Each path below is one point turned by a fixed rotation once a step. After each direction that follows a path, write how fast that rotation turns it, in degrees a step (0 if it stays still).
Each turn is a multiple of 5 degrees from 10 to 175, or 0.
Each row of a path follows its step; steps can be skipped.
path 1
step 0: [-27 -33 -25 -41  -3 -46  11 -20   4  25   3  30  40  15 -19   5  19 -43
  -8  10 -30  39  39 -39 -38 -28 -26  36 -86 -49  23  16  43 -43   3  -9
   3  44  10 -21 -30  -6  -9  20  -5 -46 -10 -22  -3   3 -23 -10   5   5
 -28   7]
step 1: [  5 -66  -9 -10   3 -11  17  14 -12 -16 -10 -30 -14 -37 -55 -33  15 -25
  -3  -9  12  32 -23  -8 -52 -69  -7   8 -59  13  20 -19  -8 -58 -67  -9
 -20  30 -19 -23  38  -3   4  19  -7 -29 -37  53  14   9   1   1  20 -20
 -18  -1]
step 2: [ 39 -28  18  35  -3 -10 -16   5  15  28  72 -36 -18 -35  10  -1  -1 -32
 -25   5   1  10 -23 -32 -41 -23  15 -24 -56  -5  49   6  10 -17  -1   2
   6  10 -65 -13  31 -16  19  33  35  14  38  23 -21  28  14 -59  44  29
 -30  18]
step 3: [ 15 -13  40  10 -26  -9 -40   2  -2  -4  48 -19  11  -2  12 -19  13 -55
 -24  10 -54  38 -29 -79  19 -12 -15 -19 -23 -13  18 -21  16   0 -22  19
  46 -10  -9 -19 -38   5   9   3  -1 -64  -2   4  18  37  -8  35  30  22
 -17  72]
step 4: [ -7  10 -27  -2  -9 -42  27  11  25  22  40 -10  37  17 -29  23  -7 -60
 -29  14 -60  32 -29 -26 -44  -6  36  14 -40 -24  -3 -10  23 -32 -59   5
 -12  51  18  23   0  37  16  26 -19 -57 -10 -28  -5   7 -42  11 -32  21
  -5   8]
step 5: [ 19 -73 -51  14 -24 -16  48 -41   6 -12  15 -36 -22 -10 -29 -43  14 -57
   4   9 -25  26  13 -17 -59 -23 -15  32 -62  -4  18  46  23 -38 -14 -18
   6  23  -5  16   4  22  19 -23   8 -36   3  13  18 -31   3  -4  41  -7
  14 -20]
step 7: [-18 -22  10 -27  21 -14 -55   0  11 -10  36 -12  40  20  30  29  32 -62
 -22  27  -5  13 -19 -96  -8 -24 -17 -10 -28 -13  54   5   4  -8 -20  -5
   7  26 -53  -9  -5 -41  23  12  17 -24  50 -22  20  14 -23  -7  23  -1
 -34  15]
step 8: [-21 -20  21 -17 -43  -6 -38   9  33   5   5 -15  19   5 -28 -20  12 -57
   0  23 -66  48  -5 -36 -14 -64  39 -25 -14   7  16   3 -34 -14 -50  12
   9  50   8 -24  25  47 -29  11  -8 -70  -4   4   3  -5 -27  -7  -5 -17
   8  32]
step 9: [ 36  -4   4  19 -20 -45  60  -6  19 -10  32  -8 -11  -7 -21 -29  -6 -30
  -7   7 -25  54 -12 -59 -36  -4  49   5 -75   2  -3  20  21   6 -43 -26
 -27  39 -23  -5  38  41  36 -19   2   9  14   3 -22 -12 -15 -31  29  20
  48   3]
step 10: [ 32 -48 -16 -10 -40  26   8  24  -7 -34  35 -18  10 -13  -1 -32  16 -61
 -11  -4 -37   6 -20 -50   9  25  14  23 -64 -19  22  -1  34  22  17 -34
 -10 -30   8  21 -12  14  38 -13  23 -44  -3  63   3   3   6 -17  63 -11
 -42  -5]
Speeds:
[  8  10 -10  -3  -5   8 -12  -6   0  14 -12  -2   8   4  -6  -3  -6   2
  10   6   6   0  -4 -11  -7   0  -7   6   1  -5  -4  10   8  -2  11   5
  12   2   2   7   0   6  14  14   9   0  15  -2  -6 -19   6  -9  11  -7
 -11   3]  145
[ 17  15   2  -6  11   5   4   4  -2  -7  19  -1  -1  10   4   7   4  -3
  10 -11   9  -2   8  -6   9  -3   6  -6   0  11  11   0   5   5   5   2
  18  -6  -7   7  -6  -2  -6   3 -10 -16   8   2   0  11   9   1  -6  -9
 -11  -1]  90
[ -7   2  -4   2   3 -13  -7   9   0   2  -1   7   1  -3  11  16 -13  15
  14  -6  -5   1  11  -6 -10   1  -9   0   7  -3   2  -1  -3  -7 -12 -15
   4  -2   3  -4   6   9   3 -11  -5 -26  -5   0   4  -9   1 -12  -1   6
   3   3]  90
[-14  -4  10  -9   5  -3 -11   8  -9  -1   0   4  13  11   6  -1 -12 -15
  -2   5   6   2   0 -10   4  16  -6   5 -15  -9  -7  -9   4  15   7  -9
   4 -17   5   0   2  -7   3   3   3   1  -8  -3  -2   3  10   8  -7  12
  -6   5]  100
[  2  -6  -8   7  11  17  -7   2  -8   0   1 -10   6   2  -1  14   8  -6
   6   6 -12 -20 -11   0   4   3   1   6 -11  12   9  -5  -1  -4  -4  10
  -2  -5  10  -3  14  -6  11  -9 -11   4  -5  -1   1 -10  -6 -15 -11   1
  -1  -3]  125
path 2
step 0: [-22   9  -8  -1  65  34 -13 -30  -8  12 -17  58  18  18   9  40  29 -22
 -13  62  24 -21 -10  14 -35 -16 -51 -38  16  -1 -56   3 -42  36 -36 -17
 -65  -7 -35  29  14  -1 -61  13 -25   8   5 -24  33 -29  -9  38  61 -35
  56  20]
step 2: [ 16  15 -11 -18  10 -14  13 -33  40 -21   1  -3  24  49  14  25  45  10
  38   1  19  58 -48 -30  -8 -66 -16  26  -7 -39 -47  10  37  -9   7  10
 -15 -16  -6 -33  46  22 -64 -36 -10 -10 -24 -49 -69 -62 -62  -6  30 -20
 -15  31]
step 3: [-27 -17  21  48  15  37  -7  49  34  40  23  38  10  34 -45  54 -30  20
 -22  55  87  -9 -11  -8 -14 -45 -57  25  26  10  18 -28  -3  39 -21  17
 -10  28  30 -20   6  25  25  -3 -12  29  23   8   3 -66 -39  22 -35 -29
 -48   4]
step 4: [  8 -50  34  -8   0 -20 -14  28  51 -52  -5 -14  -2  53  36  15 -34  32
 -29 -23 -11  12 -61 -55  16 -39 -22   0 -17 -16  12 -69  55  33  60 -24
  30 -15 -33  -1 -12  26  17   6 -22 -81  -2   8   4 -13 -37  32 -31  33
  -6 -21]
step 5: [ 37  35  20  35 -10  57 -26  57  18 -51 -86  13  16  48 -17 -16   9  25
   4  21 -33  27   3 -33 -35 -34 -40  24  65  14 -18   2 -32  53  39  -8
 -36  23   2   9  50   7 -53 -16 -12   4  47 -12   2 -27   0   3 -24   9
  47  25]
step 6: [ 28 -14  11  10   5  19  24  11 -45 -96  24  31  22   0  24  76 -57 -30
 -54  53  -1   1  16 -19  -4  50 -27   3  12   3 -44  -9  28  63 -11 -22
  27   2   1   1 -29  14  47  15   9   3  72  51   2 -10  -8   5 -31   3
  17  12]
step 7: [  36   15   -3  -53   22   19  -26   -7   12  -50  -14    5   38   40
   50    4   56  -15   21    2    2  -35  -27  -63   18   11   25   25
   37    2 -102  -39   49  -33   15  -21  -59  -27  -45   -6   27  -15
  -12    1   23  -12   31    0   37   18  -31    6   22  -11   24  -38]
step 8: [-35  16 -29 -32  39  27  18   2 -14 -13 -14  11  16  38  18  52  48 -38
  17   2  26 -17  47 -30 -41  -1 -30 -24  69  25   6  16  16 -29 -54  13
 -13  63  39  11 -33  -6  -8  13 -15  40  70 -26 -11 -87  -8  38 -16  25
  22  -1]
step 9: [-13  19 -53 -93  60 -19  15 -38  35  -2  43   2  -1   2 -24  64 -37 -13
 -10  34   2 -29 -49 -22   7 -12   2  23  -7 -21 -13 -35  14  22   2 -26
 -15 -35  -5  -4 -53 -17  15   0  17 -66  -4  21 -33 -73 -50  -8  23  33
  30   2]
step 10: [-51  23  -1  10 -29   7  -3  44  76  46  12 -28   7  53 -23  -9  38 -39
 -14 -29  23   7 -43 -30   1   6  -9  30  15  13 -18 -36  19  19 -30  47
 -54  23 -11 -14  29 -26 -52 -48  44 -29  26 -39  14 -44 -38  14 -26  -5
  49  51]
Speeds:
[-13   2  -6  -5  -1   4   6 -15   5   4   8 -10 -11   0  10   3  -6  10
   7  11  10  -1  -4   7  -6   5 -15  -9   8  -1   6   1   1 -20 -14   4
  -1  -5   1   3  -1   1 -14 -12  10 -14   9   4   4   7  -1  -9   6  -4
  13   0]  40
[ -5  -4  14  16  -4 -24  -5 -11 -10   3  -9 -12   3  -8  -4   0   4   2
   6  11   6 -17  18  -7   2  -3  13  -4  -1  -6   0   2  -6   1  -4  -4
  -5   5   8   1   7   1  -3   3   7 -14  -7   6  -9   3  -5  -1  -9   5
   5  -3]  0
[ -8  -3  10   4   1  22   4  -1  -7   1  -6   0  -8  -1 -13   6   0  13
  -6  -1   5   4   5  -9   7  -5  11  -6  -7  16   1   1   5   7  -4  13
  -1  -1   5  -8   7 -12 -11   2  12  11   0  -8  -3   1   1  10  13   3
  13 -12]  145
[ 10   6 -11   4   5   3  -4  -3   8  12 -14   5  -1   0  20   7   4   5
  -6   9   4   9  21   5   2  -6  -8   0  -6  18   5   7  -6   7  -6 -12
   3   6   9  -2  -7  -5   2   0  -3   8  -6  12  -4  -3 -11  -1   3  -9
   5  12]  130
[ -1   4  13   4  14  -1   4   1   9  12  -5   1   6 -10  -5 -17   2  -4
   1  -4   0   8 -14   7  -4  -1 -12  -7  -2  -3 -11  -2  12   3 -11   7
   2   4  11  -1 -11   0   5 -15  10  -2 -20   4  -9 -15  -6   2  -5   1
   0 -10]  45
[  7   0   3  15   8  -2   2  -7 -13   0   4   1  -3   7  -6 -12   3  12
  -8 -13  -6  -2   4  -6 -16  14 -11  -3   6  -1  10 -15  -5  11   7 -13
   9 -14  -2  -2   1 -10   1  -7   8   0   2  -5   4   4  -6   2  -7 -13
   9   5]  55
